In the rows, zero is written as 128.
A state moves one step at a time under one of 6 hidden systems, and each row is a state written as 18 numbers. Each run below is a few steps of one system.
Sasi, trace 1 (11 x 18):
[[177 140 100 134 157 138 130  66  87 121  61 128 114 101 101 112 117 157]
 [115 179 132 120 162 140  79  99 162 171  78 150 125 163 111 159 105 128]
 [120 206 158 105 180 112 112 181 130 102 140 145 159 130 150 133 122 142]
 [136 142 134 143 112 118  96 122 117  53 177 171 132 136  98 138 166 150]
 [ 98  82  97 110  69 108 108 137 132  92 109 160 167 135 120 174 119  91]
 [102  89 165 149  91 158 147 159  98 141 151  97 163 180 152 133  93 104]
 [ 91 100 116  98 118 168 148 116  79 114 163  77  85 112 158  95 134 157]
 [151 109 110  96 114 119 121  93 103 181 110  75 101 116 103 133 186 110]
 [129 161 131 137 122  88 127 110 177 217 143 112 124  98 167 142 117 107]
 [173 185 127 171 162  97 184 124 111 119 147 125 128  79 134 123 110 139]
 [135 137  93 176 164 141 118  69 121 105 106 185 102 119  88 140 119 111]]
Sasi, trace 2, 11 rows:
[[131  98  50 121  88 130 152 150 118 114 112  99 130  82 145 108 141  73]
 [165  70 153 183 127 139 122  85 120 193 128  97 143 145 148 119 123 121]
 [111 150 133  87 140 131 158  98 127 154  99 121  88  80 156 101  73 172]
 [170 195 114 144 170 139 135 122 125 144 103  99 111 150  70 129 163 130]
 [109 150 111 130 186 102  73 120 184 131 144 174 127 108 158 149 138 117]
 [171 149 181 130 121  90 143 158 102  92 120 184 173 112 107 126 114 128]
 [ 98 135  96 164  79 173 110 116 152  75 143 165 129 164 109 125  96 136]
 [113  72 106  98 150 146 120 168  94  91  85  96 170 154 148 149 125 114]
 [ 94  90 201 103 109 154 107 117 111 163 173 118 105 166 130 117 143 156]
 [116 152  94  62  81 114 154 158 129 128 137  83 103  86 136 112 153 132]
 [167 113 107 188 121 103 136 108 152 169 166  80 135 140 118 157 175 108]]
zorok, trace 3 (11 x 18):
[[ 77 203  67 102 113 159  98 134 123 105 142 116 104 131 133 136 146 108]
 [168 119 121 159 132 101  95 131  86 127 144 102 189 121 165 150 166  93]
 [109 121 173 139  65 125 114  58 100 158 157 162 118 118 138 136  96 138]
 [113 158  86 114  98 139 185 128  89 112  97  75 126 139 108 159  96 124]
 [113 129 114 146 182 169  98 115  88 150 155  89 103 133 164 118 165  97]
 [139 149 160  85 111  81 117 118  78 135 128 166 139  59 154 119 130 110]
 [137 200 131 153  89 138 120  99 126 169 110 125 135 166  83 157 117 109]
 [117 145  55 160 144 123 127  91 133 119 144  82 137 103 188 156 109 139]
 [131 104 194 131 171 118 141 109  46 128 149 136 139 132 141 150 118 132]
 [ 68 186 122  81  95 149 107 115 101 115 124 169  97 124 109 138 114 108]
 [149 169  77 145 117 132 104 157 109 121 113  76 183 149 149 149 150  81]]
Zeni, trace 4 (11 x 18):
[[105 152 164 123 165 151 167 105  76 138 141  99  89 172  87 156 124 150]
 [ 65 149  93  81 147 132 117 147 131 110 126 162  89 114 110 151 150  69]
 [157 144 137 148 109  96 102 170 120 151 135 143 182 112 154 124 150  52]
 [146 116 131 173  77 118 110  93 132  97 168 146 157 104 168 116 100 173]
 [146  87 110 131 117 135 174  88  88 114  86  78 131 143 104 149  98 171]
 [ 68 124 126 106 173 186 107 107 117 162 112 110  81 159 132 129 119 114]
 [116 192 136  68 128 116 123 177 113 145 130 128 113  87 143  99 161  90]
 [165 166 135 169  80  95  86 101 147 138 167 164 146 121 109 141 165 111]
 [138  91  97 151 111  76 154  95 157 115 126 122 158 100 155 180  84 154]
 [119 114 157 166 172 166 176 111  74 134 114 111 129 159 127 137  73 131]
 [ 83 154  97  80 151 184 111 139  91  85 106 145  88 120 121  92 129 118]]
zorok, trace 5:
[[138  87  84 151  85 162  86  97 150 114 140 141 105 129 107  91 173 118]
 [158  50 123 112 102  99 158 136 132 162  77 102 157 101 142 123 107 116]
 [123 139 174 134 137 170 162 127 149 186 138 105  75 143 118  79 112 151]
 [158 159  84  94 172 103 156 148 143  95 114 111  91  76 111 108 162 148]
 [150 118 155 152 187 101  97 126 163 170 122 168 129 141 103 152 161  90]
 [114 154 124 144 108  98 141 138 191 120 130 188 145  96 154 131  62 135]
 [156 135 127 181 153 159 145 143 127  75 117 115 154 188  94 134 107 164]
 [ 82  65 105  95 162 153  75 112 136  86 124 145 113 132 157 126 132 157]
 [118 102 181  70 106 113 126 203 120 130 114 128 168 153 126 126 131 113]
 [120 152 120 136  60 159 104 141 175 135 178 115 105 150 115  89 162 140]
 [178  62  85 140 105  86 159 126 133 109 126  88 144  99 121 137 167 136]]
zov, trace 6 (11 x 18):
[[154 161 121 155 129 147 175 123 141 117 161 117  69 127  71  93 155 151]
 [150 103  78 130 175  96 119 130 164 109  98 164 116  91 103 134 165  91]
 [153 110 180 143 138 117 134 166 148 152  98 183 166 114 151  94  86  97]
 [131 162 123 143 111 179 135 142 150  79 120 136 127 141 130  76  84 189]
 [145 104  99 125 175 133 104 125 151  86  98 103 138 178  89 158 158 169]
 [ 77  82 180  75 155 105 125 169 157 144 140 153 126 147 128 156 131 110]
 [119 156 145 109  61 142 167 199 125 107 154 125 131 136 108  91 129 110]
 [154  99  69 174  92 151  99 117 152  94 155 123 124 143 103 111 183 119]
 [140  11 130 126 129 101 142 109 144 145 108 132 133 107 139 135 119 123]
 [123 116 182 122 126 164 185 138 122 172 118 126  85 128 110  70  90 138]
 [154 173  76 112 155 150 130 145 159 108 110 105  88 111 104  78 166 152]]
Tekez, trace 7 (11 x 18):
[[ 95  81 184  96 108 144  89 162 121 127 121 183 148 161 119 121 128  97]
 [ 98 136 128  97  60 149 134 187 155 118 149 100 146 138 163  94 109 142]
 [128  96 104 123  92 124 116 117 136 116 183  60 119 151 127 148 185 165]
 [100  53 133 105 120  92 157  92 138 161 154 136  82  90 124 152 137 116]
 [147 137 140 143 114 132 203 147 115 187 124 102  98 104 109  97 118  83]
 [173 153  78 188 154 161 133 103 144 127 130 109 101 103 133  74 141 142]
 [190  89 128 142 175 102 110  94 140 124  70 157 142 108 102 127 135 153]
 [121 155 172 128 157 136 125 138 170 162  81 172 138 159 108 134  71 131]
 [119 199 109 116 166 137 124 195 163  86 127 109 152 153 139 133 121 146]
 [114 115 137 124 148 119  75 144 129  74 176 158 141 160 114 156 186 124]
 [ 87  74 149 101  72 111 135 162 133 107 143 182 141 120 126 134 108  92]]
Zeni, trace 8, 11 rows:
[[105  94  61 132  94 145 139 129 134 146 103 124 108 120 108 132 149  44]
 [150 124 123 159 134 133 106 129 128 178 141 108 141  86 200  82 136  94]
 [177 151 153 132 101 120 137  79 105 130 133 139 110  79 125  82 115 188]
 [143 148  91 130 132 129 131  74 159 146  68 118 107 146  74 162 112 153]
 [ 96 169 126 115 214 120 116 142 154 160 109 113 128 137 161 161 108 114]
 [125 193 182 112 154 110 126 164  91  96 158 180 140 111 124 120 128 123]
 [136 130  99 140  70 113  97 131 135  66 118 175 167 146  91 161 133 116]
 [115  66 110 141 121 125 115 136 130 125 120  85 187 163 177 167 104 125]
 [ 91 101 182 112 126 170 156 133  64 119 167 100 110 141 158 101 107 153]
 [107 130 104  89  75 158 138 118  94 118 128 118  77 127  74 105 171 107]
 [130 114  88 129 110 113  90 117 166 193 131 100 127 113 148 139 172  71]]
zov, trace 9, 11 rows:
[[170 123 135 155 108 112 155 132 184  97 154 123 129 132 109 108 123 204]
 [127  84 118 144 164 116 157 114 170 102 114 161  95 149  61 158 125 141]
 [108 100 133 116 174 138 164 202 148 120 101 155 124 132 115 111 114  74]
 [146 130 145 127 117 165 111 195 132  83 134 148 142 130 136  47 146 130]
 [154  80 109 118  86 138  80 119 167  92  98 142 148 146 105 108 144 174]
 [118  55 140 122 122 125 147 136 195 163 108 108 128 173 106 149 106 149]
 [107 112 151 115 143 135 199 184 153 127 170 104  83 136 109 104 136 140]
 [159 124 114 122 128 124 139 159 130  88 140 156  94 109  73  88 190 109]
 [155  77 108 143 105 122  98 139 179 137  90 184 147 110 119  97 133  85]
 [153  86 146 159 113 145 156 151 174 141 105 125 152 131 153  78  70 161]
 [139 113 135 130 170 160 153 124 154  93 126 114  90 154  92  99 128 207]]
Tekez, trace 10, 11 rows:
[[103 169 101 131 151 114 195 134 172 159 144  94  89 111 136 146  96 135]
 [166 143 106 163 196 117 152 133 102 112 148 109 108 120  98 134 183 103]
 [143 110 138 159 151 134 111 114 132 115 113 221 116  92 113  90 119  95]
 [170 135 131 142  99 147 134 167 141 118  58 140 179 146 114  96  85 128]
 [108 134 121 137 155 169  83 124 167 111 130 103 143 191 145 138 113 192]
 [ 96  99 149  48 165  84 120 155 135 103 133 126 125 133 123 171 155 159]
 [ 90 153 164 107  94 123 130 169 138 163 179 149 105 142 107 132 156  68]
 [134 127  73 160  77 121 156 160 141  96 174 112 140  89 159 106 138  98]
 [163  46 125 183 100 135 140  80  98 113 143 113 130 142 106 128 143 143]
 [102  73 130 101 138 150 164  93 137 156  79 133  81 110 122 109  75 147]
 [154 166 132 104 168 150 139 161 134 177  91  68 115 137 124  96 146 130]]
Fek, trace 11, 11 rows:
[[104  86 141  52 143  84 154 171 138 120 121 115 121 132 102 169 154 126]
 [135 121 165 159  83 127 157 170 145 169 164 130 128 160  92 124 149  72]
 [149  87  75 166  95 116 154 141 147  86 158 139 130  75 142  94 145 107]
 [184  68 125 178 146 142 136  75 110 142  80 130 135 127 108 112 112 139]
 [100 119 113  86 150 153 139 123 178 155  76 131  82 109 137  92  86 154]
 [167 179 143 101 182 126 123 191 152 141  98 101 136 142 113 100 161 139]
 [129 141 140 121 123  96  77 124 191 128 172 174 110 132 104 141 181 136]
 [156 118 126 145 103  63 154 140 147  99 111 171 177 113 107 177 103 116]
 [109 100 137 202 125 165 160 131 155 115 151 139 134 172 124 127  71 139]
 [111  64 113 101 182 158 143 167 105  68 111 128 116 121 140  99 129 131]
 [137  83 174  97 111 164  90 138 116 165  93 132 124 166  95  90 157 111]]
Fek, trace 12:
[[127 100 186 100  88  90 135 155 155 106 163 154 139 150 100 144 140 167]
 [126  84 110 146  76 116 181 161 143  89 143 113 144 161  86 158 127 120]
 [124  32 114 175 132 142 162 147 137 134 147 108 127 142 137 122 129  87]
 [152  56 144 120 132 150 161 133 108 145 104 136  97  89 126  57 131 114]
 [169 129 105 113 107 163 124 128 155 154  70 113 101 116  93  63 149 138]
 [166 137  91 118 150 102 103 128 213 167  98 102 126 114 132 123 154 153]
 [165 147 164 133 175  68 146 120 185 153 138 154 115 112 103 148 132 159]
 [122 163 127 151 146 111 159 149 172  92 131 190 112 136  69 147 109 121]
 [123 111 108 173 158 145 114 170 161  83 113 175 167 160 125 136 110  89]
 [127  60 168 133 135 151  98 147 134 100 123 176 157 140 155  93 107 144]
 [134  80 154  80  90 150 128 151 121  92  96 120 138 155 106  95 115 184]]

Which system made each of these runs?
trace 13, 2 rows:
[[114 126  81 158  95 144 129  78  85 111 133 114 138  91 187 128  85 124]
 [140 122 132 132 144 145 133  67  45 152  84  93 132 144 117 158 114 131]]
 : Sasi
trace 14 (2 x 18):
[[ 95 147 148 136 138 166 182 152  92  76 145 123 117 172  96 136  94 148]
 [ 93 110  78 102 153 169  79 139 105  75 128 134 113 130 137 113 174 103]]
 : zorok
trace 15 (2 x 18):
[[120 158 132 109 153  90 152 122  87 103 187  88 124  98 164 156 143 167]
 [104 139 152 126 133 113 120 103  75 122 165 160 108 144  82 179 163  85]]
 : zorok
trace 16, 2 rows:
[[ 96 155 176 137 120 154 129 181 133 129 190 108 136 193 126 130 138 128]
 [108 106  83 102  82 117 126 138 115  53 170 119 117 118 117 144 174 137]]
 : zov
trace 17, 2 rows:
[[ 96 107 162  67  90 124 149 150  60 142 113 132 131 100 143 119 108  87]
 [141 175 112 148  70 182  99 116 118 161 139  92 120 143 127  80 153 111]]
 : zov
trace 18, 2 rows:
[[129 173 180 123 131 112  69 135 156 147 154 191 133 141 113 132 154 112]
 [139 157  83 152  71  91 127 131 180  93 128 138 168 131 123 166 101 142]]
 : zorok
trace 19 (2 x 18):
[[152  89 133 105  46 105 121 129  89 119 137  81 171 131 140 138 149 145]
 [ 91  99 111 135  79 126 160  84 135 155 158  74 110 142 138 174 106 146]]
 : Sasi
trace 20:
[[130 162  79 136 128 142 112 174 155 109 115 168 127  96 130  87 146  64]
 [184  88 134 188 108 132  97 141 135 104 127 133 193 150 145 110 133 132]]
 : Tekez
trace 21 (2 x 18):
[[ 95  74 101  98 155 141  91 132 108  84 130 168 115  98 150 108 154  96]
 [160 100 167 103  77 139 115 151  97 157  74 123 172 135 131  95 113 116]]
 : zov
trace 22:
[[129 115 132 162 108 138 171 154 201 136 143  98 127 175 106 132 102 162]
 [121  83 120 136 171 121 177 152 149  80 169 129  87 130  91 130 161 143]]
 : zov
trace 23:
[[154 132 122 176 120 120 168 157 102 121 187 104 122 129 101 122 184  76]
 [120  68  91 149 109 124 110  86 136 139 135 161 115  74 169 111 123  92]]
 : Sasi
trace 24:
[[173 175 114 130  59 114 115 130 139 155 144 100 139  85 153  85 155 130]
 [182 118 121 165 116  95 151  61 120 170 129  88 116 123  96 156 147 153]]
 : zorok
trace 25, 2 rows:
[[116 128  83 125 125 194 159 116  81 128 102  78  92 125 130  85 116 123]
 [133 144 114  92 147 149  75  98 104 170 113 111  91 106 135  93 187 112]]
 : Zeni
trace 26 (2 x 18):
[[155 146  91 178 127 124  64  83 131 128 164 126 134 122 140 136 189 115]
 [141  82 147  96 120  66 140  93 122 148 106 138 143  72 157 153  92 156]]
 : Zeni
trace 27:
[[ 98 141  96 141 205 136  97 132 120 100 113 130 157 141 173 167 106 114]
 [128 128 210 100 143 124 100 118  64 112 144 176 132 137 113 127 141 144]]
 : Sasi
trace 28, 2 rows:
[[160  90 117 172 214 136 120 117 126 142 116 127 124 112 148 106 147 110]
 [148 126 170  93 143 138 122 138 131 124  87 183 115  93 131  62  98 161]]
 : Zeni
trace 29:
[[171  92 110 107 146 146 104 151 149 112 108 104 116 113 139  55 176 160]
 [165  86 169  85 130  85 116 127 178 177 106 138 118 116 102 121 158 153]]
 : zorok
trace 30 (2 x 18):
[[157 116 108  69 160  80 122 141 119  95 111 122 117  88 105 133 189 143]
 [139 138 155 154  93 116 119 100 165 196 119 153 128 160  80 158 125  99]]
 : Fek
trace 31, 2 rows:
[[157 135 176 152  91 160 155 117  77 156 147 120 104 114 121  61 126 134]
 [135 148  42 123 112 153 107  86 149 132  91  92 105  95 140 111 132 142]]
 : Sasi
trace 32:
[[142  60 140 170 116 162 126  95 142 118 113 183 108 137  91  88 112 132]
 [122 110 106  86 123 162 131 170 152 132  44 119 140 135 132  90  89 130]]
 : Sasi
trace 33, 2 rows:
[[111 155  73 133 166 138 102 167 149  96 121 129 158 104 196 114 119 101]
 [157 125 198 135 154 132  76  95  85 134 137 154 146 144 137 113 138 167]]
 : Fek
trace 34 (2 x 18):
[[147 139  66 135 164 106 144 173 119  82 146 105 135  94 138 129 175  91]
 [152  96 165 177 131 134  87  65 109 170 133 177 123 131 112 125 137  96]]
 : Fek
trace 35, 2 rows:
[[199 100 121 157 137 117 136 151 148 104  97 146 160  89 140  71 124 149]
 [146  89 131 152 120 149 127  93 177 121  87 153 121 154  95 116  87 189]]
 : Sasi
